In the rows, 128 means zero.
One turn moves every row onto another: examples first, then more rows asked:
gufa: [ 97 112 110 164 122 128 136 125 104 108 121 115 125  98 124 128 114 153
 129 106 180 138 144 139  97 151 129 110 119 136 139 128 117 127 154 116
 143 103 134]
fiso: [125 116 142 147 123 140 114 146 128 123 131 145 146 122 122 146 107 125
 125 102 146 145 142 153 103 118 105 121 157 122 106 156 171 126 148 108
 120  96 155]
tel: [120 126 144 105 110 133 134 126 132 134 136 135  90 113 112 126 120 145
 126  93 104 159 140 147 121 117 121 127 116 124 139 137  83 130 140 116
 115 131 133]
mufa: [ 97 139 119 145 132 109 115 139 122 138 125 114 142 136 109 108 135 163
 138 108 148 153 158 141 141 128 121  93 143 100 137 138 108 135 143 118
 130 110 146]
Sodor: [142 105 126 132 115 143 126 129 146 127 133 116 130 131 113 106 117 123
 109 112 147 147 149 133  99 155 132 168 119 155 119 138 137 112 141 130
 135 114 126]
Tefo: [127 143 126 122 105 138 129 119 123 119 116 137 176 114 132 122 121 151
 135  99 159 131 147 130 113 140 145 139 155 124 140 137 103 120 146 121
 112  80 135]
bovep: [142 138 132 141 155 131 179 131 123 143 114 140 134 115 110 128 121 148
 163 118 149 166 158 148 116 117 109 127 175 125 130 134 132 116 146  98
 121 124 138]
kes: [130 141 118 158 122 140 126  99 108 149 159 134 140 114 118 127 127 137
  95 117 159 127 151 131 117 128 121 120 121 126 144 114 133 135 158 149
 114 130 140]
kubef: [102 132 124 154 131 119 152 139 130 134 147 156 141 117 136 125 126 149
 105  81 176 150 151 152 111 124 119 114 170 137 128 123 119 135 128 132
 110 114 153]
deru: [132 107 133 141 125 136 120 136 140 142 119 151 120 135 129 107 109 133
 102 103 141 117 175 157  90 108 114 150 148 140 130 130 130 145 161 117
 122 116 106]
rabep: [138 136 131 171 138 136 105 128 136 131 128 137 149 115 111 131 118 137
 125 120 162 130 183 108 116 115 126 124 143 127 124 141  92 128 141 101
 126 133 132]
tun: [106 123 111 110 110 144 127 136 128 124 141 147 102 110 111 133 137 115
 122 118 120 165 150 138 113 132 133 155 136 100 105 134 135 135 148 133
 126 119 145]
Pori: [126 136 158 120 136 138 150 107 139 112 123 152 101 124 134 121 119 159
 142 103 148 170 151 145  98 111 130 129 126 135 140 131 112 149 157  98
  87 116 145]
vek: [144 128 126 117 104 136 143 128 132 129 126 142 119 118 124 117 119 148
 116 125 208 169 121 168 108 132 134 135 122 127 129 129 149 128 142 103
 115 106 136]
gozup: [125 124 132 108 102 129 151 134 147 138 143 132 137 118  98 131 141 145
 127 108 132 136 142 128 143 108 126 169 127  97 151 143 135 125 131  99
 118 121 143]
budo: [131 139 134 146  99 127 121 140  95 126 146 104 139  93 146 136 125 141
 137 100 127 131 157 139 110 126 126 134 152 147 110 137 118 122 128 131
 121 125 137]
fev: [133 141 159 155 129 112 131 126 122 122 129 117 150 106 133 137 116 145
 119 121 159 126 126 161 113 112 133  97 106 126 143 145 105 123 152 103
 120 108 150]
fufe: [133 132 156 166 165 133 145 130 140 128 130 144 111 113 128 121 117 148
 146 116 145 159 160 170 103 124 118 146 114 123 133 136 153 117 143 101
 117 145 138]
doz: [125 115 136 147 123 135 143 127 152 134 114 116  92 122 111 124 116 151
 137 104 136 162 154 134  83 120 127 147 120 154 153 107 105 134 120 109
 118 131 126]
Venem: [108 117 142 141 139 121 143 130 130 150 117 120 107 109 117 115 100 153
 131 120 127 125 139 135 120 142 137 138 106 133 102 164 114 122 140  96
 136 138 133]
keb: [121 125 112 155 137 135 158 130 108 130 108 154 147  99 103 127 135 146
 111 128 143 118 161 144 113 120 121 154 142 121 141 159 123 121 109 107
 134 104 108]
lam: [131 140 149 101 119 130 167 131 110 140 121 144 121 112 137 110 131 157
 146 118 150 152 152 147 145 111 118 132 130 127 109 160 119 128 127 100
 125  99 158]
dufo: [118 109 141 142 135 132 138 133 150 154 123 172 103 118 124 108 118 155
 130 122 159 148 161 150  82 127 116 129 122 122 151 125 134 137 133  91
 140  88 119]
zogi: [114 112 130 140 117 142 115 129 100 132 120 130 104 108 116 136 126 156
 110 125 152 130 164 155 122 115 116 114 144  92 126 160 152 121 133 112
 131  86 117]
kunu: [112 131 118 140 139 132 143 110 133 129 122 119 111 117 104 118 101 124
 117 116 117 140 140 131 122 104 122 125 138  91 103 142 127 139 182 109
 138 117 143]
Navam: [122 133 115 157 139 129 149 126 126 135 117 141 180 115 102 129 116 140
 123 129 122 135 118 154 111 139 118 135 121 119 133 138 165 136 142 115
 127 120 141]
nuz: [132  98 118 115 106 126 157 146 122 138 125 130 128 121  93 143 146 150
 105 124 165 144 146 162 134 116 119 125 137 119 162 118 139 138 148 120
 117 133 120]
zefan: [133 134 121 102 115 148 143 116 128 111 137 122 120 119  94 113 117 142
 134  86 152 173 138 131 104 123 131 150 118 119 157 105 121 140 149 102
 113 132 145]

deru moves to kunu
fiso moves to Navam
fev moves to Tefo
Where do these go?
mufa moves to kubef
Pori moves to zefan
dufo moves to tun
Venem moves to lam

One turn moves every row onto another: examples first, then more rows asked:
Tedu: [142 148 143 132 107 131 125 130 106 124 120 110 135 113 125 115 120 124
 126 126 125 131 130 108 109 122 137 145  99 145 115  98 100 143 131 169
 127  90 120 138 129 119 105 116  98 122 157 128 127 135 102 132 131 107
 124 145 121 130 105 115 116 128 128 135 122 138 142]
Zuk: [132 120 109 128 149 100 142 150 142 133 131 117 120 130 128 138 135 108
 138 126 145 136 145 141 157 117 167 134 129 134 135 139 113 128 122 132
 123 104 115 110 119 119 114 119 131 121 137 120 120 144 118 117 106 137
 112 117  91 122 129 104 143 132 118 118 128  91 124]
kiver: [129  93 143 131 114 139 135 113 124 102 114 130 130 135 118 127 163 131
 123 145 132 144 130 141 123 139 140 123  98 133 161 138 125 125 131 122
 119 106 134 164 124 138 139 133 131 106 108 125 112 132 116 117 146 154
 140 137 138 118 114 109 131 130 123 134 143 131 153]
Nupog: [110 134 107 134 115  98 135 129 122 158 150 130 129 128 107 135 135 109
 130 109 145 132 127 142 155 145 121 126 134 127 121 127 142 132 110 128
 125 132 120 143 138 154 104 126 148 124 117 119 124 110 145 125 125 139
 132 130 142 129  94 149 114 173 126 134 134 136 110]
Porek: [140 129 130  98 130 127 139 141 140 125 113 133 126 125 115 111 134 121
 135 151 114 113 155  98 124 141 127 124 119 152 126 124 128 132 122 126
  98 132  97 149 160 132 109 128 113 144 122 125 124 138 110 134 118 101
 143 131 135 102 145 118 116 114 120 150 154 163 146]
Barad: [127 137 111 113 140  91 158 121 118 119 136 135 119 124 121 126 131 128
 144 136 117 125 123 122 125 108 121 130 110 142 120 117 106 130 173 159
 141 120 122 112 116 121 101 151 132 148 155 138 136 136 122 122 135 136
 140 119 124 131 154 134 135  97 122 104 123 122 139]
Vus: [113 106 139 126 136 163 125 114 156 133 140 149 139 125 146 141 122 133
 130 156 125 124 123 130 122 105 128  99  97 117 108 106 123 136 119 110
 125 141 134 102 145 124 149 128 143 135 140 117 138 128 115 125 121 105
 121 147 133 123 120 123 129 123 143 132 117 118  94]
vem: [130 135 100 121  97 165 129 132  99 156 153 124  94 131 122 120 136 130
 130 136 116 119 115 140 125 126 122 120 147 139 136 120 133 137 108 139
 124 157 134 108 132 123 104 117 132 110 135 104 139 119 123 141 116 111
 133 136 157 117 131 111 127 137 106 113 102 133 138]
Pezof: [124 134 114  92 134  91 152 128 122 132 132 135 120 125 119 125 115 136
 163 138 126 111 108 115 133 114 127 127 130 135 142 125 122 140 169 153
 133 120 130 110 127 127 106 139 124 144 148 133 138 131 116 141 134 131
 144 108 138 133 129 130 149  99 114 118 112 114 133]
sovo: [135 123 138 142 161 140 137 147 138 128 124 120 111 127 127 133 129 122
 131 127 164 130 140 114 137 116 160 120 126 142 121 136 122 136 136 135
 130  98 126 115 130 116 119 132 112 123 150 121 134 154 135 142 105 140
 115 127  86 121 131 116 142 130 106 120 150  90 124]
nupi: [109 114 137 140 139 144 122 116 117 114 129 119 110 125 107 135 148 117
 109 132 135 128 137 137 116 143 133 125  99 151 152 128 119 127 138 121
 115 116 130 169 148 139 159 136 119 128 126 126  87 129 120 116 143 146
 137 132 141 130 121 105 140 142 121 127 143 132 148]
sigi: [148 137 108 120 111 156 116 132  98 152 142 131 132 126 132 137 136 125
 132 111 114 106 126 145 110 138 142 129 143 127 134 123 122 142 110 144
 115 135 140 118 146 122 107 116 116  95 122 108 140 124 133 137 114 115
 137 131 143 120 129 115 123 145 104  95  94 130 155]
farog: [150 131 139 120 141 120 133 139 130 136 109 136 129 135 112 110 130 138
 119 168  96 110 154 107 112 134 130 138 129 146 132 128 134 131 130 125
 115 139 101 159 139 133 117 127 115 132 125 144 120 145 127 124 131 111
 148 124 135 101 118 124 103 112 101 131 130 165 151]
von: [137 134 122 122 137  94 154 130 121 111 138 148 137 110 127 117 119 125
 157 137 121 115 122 118 124 114 125 113 118 129 115 134 120 141 179 162
 145 128 134 110 120 145 116 151 115 135 138 129 143 123 120 135 135 142
 161 125 132 142 136 133 131 107 106 116 116 114 131]
mimem: [117 140 106 129 145 111 134 140 141 133 142 144 121 130 157 130 143 116
 132 132 123 104 128 124 132 107  97 131 130 127 153 169 118 140 119 149
 114 127 118 112 159 137 142 146 122 137 122 119 129 102 137 118 104 129
 127 143 121 114 151 142 110 103 114 136 138 127 119]
Fiva: [115 110 142 155 142 140 117  99 107 102 133 117 132 124 115 134 148 116
 104 130 120 135 131 123 116 135 117 125 109 141 166 129 117 110 126 122
 116 114 129 169 119 143 130 146 115 120 122 118 106 118 112 120 142 140
 137 138 138 118 131 123 129 141 145 121 146 127 145]
dabam: [134 120 124 149 148 112 126 139 141 127 121 126 126 136 147 126 121 130
 120 141 162 145 150 132 143 109 156 138 124 134 140 133 112 138 124 138
 127 112 118 115 119 109 124 123 125 119 145 115 133 146 120 140  84 151
 124 121  90 118 140 118 127 134 105 117 127 107 113]
Peki: [112 142 108 128 142 144 132 137 123 117 121 137 139 145 126 142 155  99
 106 149 147 126 133 131 146 102 139 129 105 151 142 121 143 140 136 147
 127 136 123 113 136 141 144 138 109 121 148 116 129 144 112 132 139 134
 127 143 144 152 134 154 144 139 105 147 103 115 101]
gal: [129 140 128 148 132 126 116 148 110 109 143 120 144 142 140 135 110 114
 111 115  97 142 102 120 120 130 132 150 117 114 117 134 109 119 135 123
 125 138  90 123 136 135 146 130 134 156 132 130 161 111 114 107 133 126
 128 149 129 139 144 146 144 132 142 136 118 122 110]
Peku: [139 127 107 134 147 145 131 140 113 151 125 134 139 109 130 136 143 107
 105 129 156 102 111 121 120 139 139 158 114 148 140 130 153 128 135 140
 133 134 122 134 159 126 145 131 134 115 133 125 137 103 142 134 152 151
 155 144 109 103 113 140 120 121 119 142 131 144 135]
Zav: [147 133 115 120 101 155 136 132  89 159 144 136 115 140 126 126 130 127
 137 120 106  98 125 138 107 126 128 136 141 138 118 133 130 147 101 127
 129 134 137 119 138 106 106 105 128 116 137 128 132 133 156 149 121 125
 134 135 150 138 115 117 125 144 113 107 113 123 150]
Gamil: [101 138 118 130 133 107 136 121 106 152 137 129 127 110 106 143 130 115
 125 121 146 159 133 145 127 150 119 127 146 121 125 126 125 146 116 121
 130 138 118 132 123 133  99 118 149 126 116 130 133 119 147 127 142 156
 129 125 141 128  99 160 112 146 113 150 134 140 124]
soge: [115 135 129 121 118  93 145 136 107 159 144 125 125 124 124 147 125 126
 134 116 142 149 122 149 151 137 117 135 154 146 105 129 129 128 124 126
 122 139 117 138 133 117 109 120 143 127 112 138 126 128 136 136 139 155
 125 119 126 142  88 152 122 144 131 132 119 143 124]
dak: [138 132 132 115 147  92 153 115 134 110 133 135 120 103 131 122 121 118
 154 122 136 122 109 117 132 112 125 126 133 134 120 131 117 120 169 157
 151 119 129 127 133 131 120 151 111 136 142 120 132 135 108 155 131 137
 140 115 113 132 151 150 125 102 135 114 108 140 139]
tese: [151 128 113 109 110 162 115 141 107 154 154 126 115 133 133 120 141 126
 152 113 120 116 114 134 125 125 144 125 148 140 125 136 131 148 117 122
 130 130 143 107 141 103 114 112 133 114 112 110 123 126 144 140 126 121
 140 124 128 138 112 106 140 138 100 109 101 126 146]
bimut: [116 127 138 123 126 146 131 119 147 136 141 142 169 131 169 136 124 142
 124 136 116 115 148 115 101 103 121 106 128 107 128 101 129 142 114 119
 125 121 133 101 133 117 140 127 136 136 136 116 125 118 118 127 130 102
 119 132 131 135 129 129 124 136 140 149 119 108 101]
razo: [120 112 139 147 130 137 126 105 111 118 121 130 114 134 117 126 155 124
 121 127 129 126 125 138 131 137 130 119  99 136 180 128 143 107 136 134
 129 106 120 158 117 135 140 142 111 126 127 132  95 140 100 118 147 137
 125 135 136 120 115 104 135 141 128 140 139 124 145]
Kopa: [111 134 116 138 111 109 134 116 105 148 147 129 130 128 115 146 146 111
 143 112 134 152 132 146 143 141 112 145 132 129  99 124 138 138 112 115
 139 127 120 128 129 125 108 105 156 131 103 115 130 125 138 135 134 159
 133 125 128 120 103 151 118 146 134 132 117 152 130]
zunaz: [137 145 138 146 121 139 125 152 109 118 122 123 130 147 137  98 122 121
 121 123 105 133 103 125 138 135 131 145 125 113 117 134 131 107 133 112
 128 137 104 137 150 130 141 149 143 150 131 124 161 106 128 135 153 121
 124 152 113 124 142 140 127 136 149 141 109 115 100]
Zevu: [123  87 144 138 131 147 130 111 153 124 141 158 139 125 141 135 136 130
 118 138 122 130 149 109 106 105 124 121 112 109 107 103 138 134 118 118
 124 131 137 110 134 130 152 129 145 120 140 107 129 118 115 128 118 102
 137 150 135 123 124 129 118 146 141 131 141 116 101]
dip: [129 121 116 128 155 109 141 133 129 125 108 118 127 148 145 130 140 127
 139 132 149 111 146 116 144 110 167 131 121 121 133 126 112 141 126 128
 138  96 126 123 114 120 106 126 125 132 137 104 120 151 126 130  97 146
 127 116  95 118 140 121 144 138 116 117 140  95 114]
Zat: [128 144 137 162 123 120 132 122 135 120 120 124 107 127 130 135 118 138
 166 111 120 137 145 125 119 121 138 107 137 113 128 122 111 142 145 119
 148 105 128 162 140 137 106 109 129 151 113 118 121 132 118 120 116 147
 119 132 132 121 146 115 118 128 130 169 132 124 148]
Zun: [143 134 150 168 131 131 131 125 115 116 133 132 129 144 132 105 107 125
 105 138  95 123 110 121 137 130 122 131 122 100 122 133 129 105 122 120
 120 142  99 130 138 141 146 145 134 157 140 121 170 128 125 128 136 128
 140 156 134 120 140 143 130 126 137 122 120 136 110]
vir: [126 134 137 147 141 109 118 135 121 134 126 126 129 139 136 104 110 117
 104 129 111 113 102 125 132 129 128 149 124 104 120 132 132 101 131 108
 129 143 114 125 141 150 160 129 131 151 134 128 158 109 128 117 128 116
 137 161 118 142 134 134 122 125 154 126 116 117 107]
Fures: [144 111 135 137 101 135 132 133 132 156 126 121 127 140 133 124 125 139
 129 134 115 119 101 120 110 136 125 136 119 106 137 122 106 141 128 131
 146 128 125 145 130 114 102 130 126 140 144 105 131 128 140 121 106 145
 123 122 125 108 110  90  87 140 123 138 131 124  84]
Tede: [135 117  98 136 142 147 129 125 130 134 123 146 130 133 142 135 148 123
 137 142 158 114 135 135 116 128 121  99 135 131 123 161 140 122 116 118
 115 153 144 137 126 133 133 136 130 111 125 141 134 146 117 135 122 126
  96 138 140 129 130 157 126 116 115 132 111 156 156]
Bigem: [133 131 138 112 137 152 132 122 125 122 109 126 129 121 123 104 120 131
 115 158 109 121 167 102 105 135 139 114 123 143 123 109 132 136 117 121
 120 130  95 147 161 143 123 143 113 144 118 119 123 133 128 132 125 109
 132 117 147  96 149 140 114 125 113 128 144 149 148]
tuti: [127 129 136 128  99 134 138 148 120 136 130 117 126 142 124 110 146 130
 136 124 110 145 139 136 132 137 121 121 114 118  99 113 106 131 163 126
 142 131 145 121 110 167 113 116 141 126 132 140 153 153 108 113 128 111
 149 132 128 133 138 126 105 157 136 139 107 139 128]
pese: [118 111 124 123 127 158 128 124 161 138 155 142 138 132 152 147 134 136
 131 125 124 127 139 110 108  99 111 104 121 117 110 114 127 130 125 108
 131 129 134 120 125 109 151 129 119 119 141 125 124 130 120 121 125  98
 132 144 135 121 111 127 125 140 155 136 122 128  93]
tir: [129 130 145 103 138 138 119 122 118 130 104 120 128 125 123 104 123 124
 124 166 119 110 159 107 135 140 120 119 134 142 125 130 130 131 110 127
 104 130 114 150 158 142 117 132 107 139 116 128 101 126 112 130 129 118
 134 123 135 107 145 127 112  99 117 129 131 169 145]

bimut moves to Nupog
pese moves to Gamil
vir moves to Zav
Where do these go?
Zevu moves to soge
Tedu moves to Peki

One turn moves every row onto another: examples first, then more rows asked:
pegi: [128 118 107 120 122 121 159 125 139  98 112 131  98 127]
novi: [103 146 133 144 108 119 122 132 128 131 139 106 123 153]
rekab: [116 118 118 145 138 123 115 126 129 103 143 109 108 132]
ribe: [111 137 119 137 111 153 151  86 111 135 140 115 111 123]
gizuv: [150 129 156 145 120 123 140 120 115 125 110 125 122 157]
bapep: [114 124 134  90 129 108 147 132 115 114 145 131 112 152]
petiz: [127 111 131 130 105 127 151 124 144 136 119 117 137 116]
kib: [100 155 134 144 108 121 129 142 125 128 125 107 101 132]
gukid: [114 142 125 144 128 158 157 104 125 140 136 117 106 109]
gove: [120 127 123 150 133 122 111 146 122 112 143 121 101 124]
Rak: [100 148 138 114 128 147 124 130 114 136 140 143 124 155]
baded: [118 142  95 139 129 138 140  99  99 118 148 139 124 121]
zapun: [132 127 113 135 141 143 157 130 103 127 124 160 129 148]
Zepe: [121 123 148 115 112 126 174 101 117 143 145 134  98 138]
fetiz: [114 118  98 135 121 114 162 130 133 104 115 132 111 140]
Kup: [117 153  98 143 135 132 152 111 118 121 151 149 107 112]
Nunu: [122 109  96 118 109 116 162 128 124 105 120 126 118 136]
reveg: [131 118 144 151 127 120 145 115  83 124 144 127  89 138]
Nutaf: [135 110 123 132  92 131 151 121 134 132 109 127 135 129]
Zud: [149 121 154 147 122 127 142 122 113 124  99 129 114 155]
Nabod: [124 114 147 115 110 132 176 112 116 148 148 131 106 137]
ruvu: [137 130 131 121 101 123 151 125 143 124 107 130 128 112]
tum: [106 158 134 150 106 110 127 120 125 127 125 111 120 135]
zifof: [102 151 139 116 134 150 122 133 110 141 137 141 121 149]
Bazol: [ 97 138 119 137 117 158 152 103 116 134 120 114 106 117]
fila: [120 125 133 100 136 112 141 131 121 107 147 127 110 161]
mora: [120 118 148 116 112 128 173 101 114 141 151 131  96 138]
dipim: [129 119 139 144 127 126 134 112  80 121 147 134  86 135]
gimaf: [127 123 144 153 129 118 143 115  84 125 143 130  83 140]
Bired: [123 121 120 156 129 115 117 134 114 112 146 105 113 139]
gub: [103 154 139 114 124 152 124 123 101 135 133 140 119 149]
gol: [116 122 136  90 130 107 142 132 121 115 143 133 111 149]
ranel: [115 133  99 142 120 128 136 107 109 119 148 151 114 105]
toze: [147 123 151 153 120 134 138 120 109 123 104 136 118 154]
meb: [134 131 116 131 150 148 151 121 102 127 116 157 129 143]
Domeb: [133 135 119 131 145 147 149 122 100 124 118 159 138 145]

fetiz moves to tum
baded moves to Nutaf
toze moves to reveg
Where do these go?
kib moves to Kup
dipim moves to Nabod

One turn moves every row onto another: examples first, then more rows asked:
Dufal: [121 115 113 162 167 143 105 130 127 124 138 133 107 104]
famu: [126 109 109 163 160 152 117 133 126 123 142 137 101  92]
boz: [140 106  93 140 183 124 138 149 129 182 194 132 111 103]
sigud: [142 106 113 149 176 118  96 122 139 159 172 128 155 107]
Far: [154  86 118 172 155 116 131 135 104 141 151 142 134  92]
bekez: [155  92 127 169 165 114 117 128 105 138 140 137 138 108]
setu: [149  93 135 123 191 148 135 137 133 170 167 134  90 111]
rogap: [159  82 122 169 157 124 128 134 103 138 142 145 130  93]
Zopim: [151  92 122 171 159 109 122 134 105 142 151 140 143 100]
bafo: [120 108 101 168 155 144 124 136 126 128 157 137 106  83]
Konu: [139 116 103 136 197 117 120 142 131 180 179 126 117 126]
koli: [135 110 132 131 192 115 127 138 139 179 186 129 113 116]
zor: [114 122 109 167 166 128 105 134 129 129 152 128 118 103]
besa: [143 104 140 123 194 131 122 135 135 172 168 128 102 126]
fatib: [151 110 115 129 200 138 115 139 129 173 159 129 103 132]
keriz: [160  88 128 166 162 124 119 130 103 135 136 142 132 105]
mame: [158  78 103 142 156 154 127 128 133 150 172 143 128  70]
Bas: [159  95 110 127 192 157 128 141 125 170 159 136  90 113]
lopat: [135 100 122 133 181 123 143 143 134 180 194 134 107  99]
feno: [156 100 125 135 184 143  90 114 135 149 147 131 138 115]
puzu: [153  93  97 132 179 148 143 149 125 177 181 139  94  94]
kis: [114 116 100 171 157 129 116 136 129 131 161 134 116  90]
muz: [144  92  99 152 159 126 120 129 138 161 189 136 150  78]
Dafem: [165  81 119 134 171 166 109 122 133 145 146 140 120  93]
Refak: [145  91 126 129 179 142 146 143 131 174 183 138  94  95]

fatib moves to boz
zor moves to bafo
bekez moves to Far
Where do these go?
koli moves to Refak
mame moves to feno

